(in the rows, 128 means zero)
Each path below is one point turned by a fixed rotation once a step. After each direction that follows a path, write how fast that rotation turns it, in degrees per step (0 if it stays still).
Each turn is a multiple of 5 degrees from 10 to 175, or 0.
Each row of a path follows its step; steps can be skipped.
path 1
step 1: [130 118 124 130 141 124 125 131 132 125 120 122 138 128 126 136 138 135
 125 127 132 127 122 123 123 118 133 134 131 138 122 126 131 127 135 117
 128 133 129 134 124 129 126 123 122 136 131 130 136 131 128 131 122 125
 123 123 120 125 126 124 121 117]
step 2: [127 121 125 133 137 115 132 124 125 125 116 128 136 126 124 130 124 138
 126 133 121 130 125 128 130 133 126 124 135 130 125 133 133 125 125 131
 133 120 130 134 122 127 124 133 131 128 126 129 132 145 125 124 124 117
 126 124 119 130 127 117 127 131]
step 3: [132 129 123 121 136 124 125 138 131 137 123 135 128 118 121 125 130 130
 120 135 130 135 121 123 125 132 127 132 134 117 131 133 132 130 124 125
 121 127 136 130 127 137 142 136 131 121 125 135 133 131 127 125 126 119
 126 132 129 127 126 117 124 133]
step 4: [133 134 123 124 136 132 118 132 124 138 130 136 130 124 119 129 131 127
 121 141 126 123 121 131 120 126 125 126 136 131 128 129 134 129 132 127
 127 125 129 131 120 130 128 121 118 119 131 131 123 134 133 126 124 122
 137 124 129 123 126 139 118 128]
step 5: [122 119 119 129 129 129 122 133 119 133 124 133 124 123 129 138 133 138
 123 131 129 134 123 123 129 127 122 126 133 132 134 123 122 121 130 129
 134 127 127 124 137 123 129 121 121 125 121 127 125 143 131 118 125 127
 128 120 133 133 134 134 125 125]
step 6: [131 135 131 124 132 127 121 133 123 122 117 133 129 131 136 133 126 135
 122 130 133 134 123 118 133 122 121 125 140 123 129 126 132 120 126 127
 136 134 125 126 133 123 128 136 136 123 123 140 131 126 128 121 133 125
 125 124 125 123 123 139 132 126]
step 7: [124 128 132 124 138 140 112 128 128 124 128 127 131 121 128 137 132 134
 129 126 135 122 123 123 125 125 131 120 131 132 118 128 121 127 132 122
 124 136 127 138 131 131 129 138 133 123 126 128 133 124 134 125 127 118
 127 122 121 121 124 126 125 121]
step 8: [126 122 131 126 139 125 136 130 128 118 122 131 130 126 130 133 129 133
 134 124 128 123 118 133 126 131 129 117 140 135 134 131 124 125 141 122
 123 132 131 126 123 130 123 121 129 131 126 129 127 136 133 127 116 121
 121 121 120 127 121 122 122 129]
[128 128 127 127 126 128 128 128 127 128 125 127 126 130 126 132 127 127
 128 129 128 128 128 127 126 126 126 128 127 127 126 129 129 128 129 131
 124 129 128 129 127 128 130 127 128 130 127 129 129 129 129 127 125 127
 128 129 128 126 128 128 129 128]
0
[131 127 130 128 129 128 131 129 129 129 128 126 129 126 128 128 128 129
 128 128 128 128 125 128 129 130 127 126 127 127 128 128 128 129 128 130
 126 129 126 129 129 131 128 129 128 129 129 126 128 128 130 128 129 127
 130 128 123 128 128 127 128 130]
65
path 2
step 0: [133 128 129 127 122 128 141 129 119 130 130 127 125 137 125 116 123 135
 128 128 131 136 130 125 121 131 116 136 128 122 127 141 121 121 126 130
 126 126 132 123 121 128 133 131 129 123 129 118 126 132 130 128 121 126
 124 126 129 122 130 115 132 134]
step 4: [129 131 122 126 124 131 126 129 131 121 130 121 136 124 118 126 116 119
 130 131 130 124 135 130 126 141 136 129 137 132 131 120 121 132 128 124
 130 125 130 122 119 131 129 128 115 132 122 127 134 131 123 123 121 135
 131 128 126 134 139 125 123 129]
step 5: [119 115 133 128 131 129 124 129 130 121 133 127 135 120 121 136 118 122
 120 127 127 137 126 127 128 126 116 127 121 131 125 127 126 133 124 126
 128 132 119 128 122 130 129 122 128 129 131 128 128 129 127 133 122 137
 113 124 126 130 117 133 131 127]
step 6: [130 132 127 132 134 125 122 121 132 117 128 130 124 127 126 130 129 127
 133 131 133 140 129 138 124 135 134 127 129 131 122 129 130 123 121 125
 123 130 131 116 132 136 118 132 123 116 134 122 133 134 136 129 122 123
 131 118 124 126 123 126 137 125]
step 8: [127 127 125 135 130 126 140 134 123 128 131 132 119 142 125 126 120 123
 127 130 123 136 130 132 128 123 125 120 128 126 128 130 128 127 120 128
 127 135 134 127 112 121 126 118 133 127 130 126 126 127 130 129 127 126
 120 119 125 128 138 126 137 135]
step 9: [133 128 133 122 127 126 131 130 128 131 126 133 119 124 122 127 124 126
 129 128 125 132 128 130 122 123 125 134 127 120 123 137 126 138 132 125
 129 122 138 128 132 129 142 146 133 121 125 124 125 131 131 133 114 125
 130 123 124 127 128 123 129 136]
step 10: [128 128 126 121 138 131 124 132 124 127 125 130 128 119 131 130 136 123
 118 127 129 125 136 133 127 125 127 123 133 128 140 129 129 137 125 142
 122 130 139 129 127 127 115 134 134 130 127 139 128 132 126 129 125 131
 131 124 132 132 139 132 127 136]
step 11: [123 128 126 126 120 127 124 134 124 128 126 129 127 122 136 132 124 125
 128 145 128 126 137 126 126 124 126 125 126 127 123 134 122 112 130 127
 136 124 137 129 126 127 130 119 131 129 133 132 118 139 126 120 119 134
 126 126 128 131 127 126 124 131]
[128 127 127 128 127 126 128 128 127 129 129 127 129 128 129 125 126 129
 128 129 129 127 130 128 126 128 128 129 126 128 129 130 123 127 130 129
 130 129 127 128 125 128 127 125 127 129 126 129 128 126 129 128 128 126
 130 127 129 131 129 128 128 126]
100
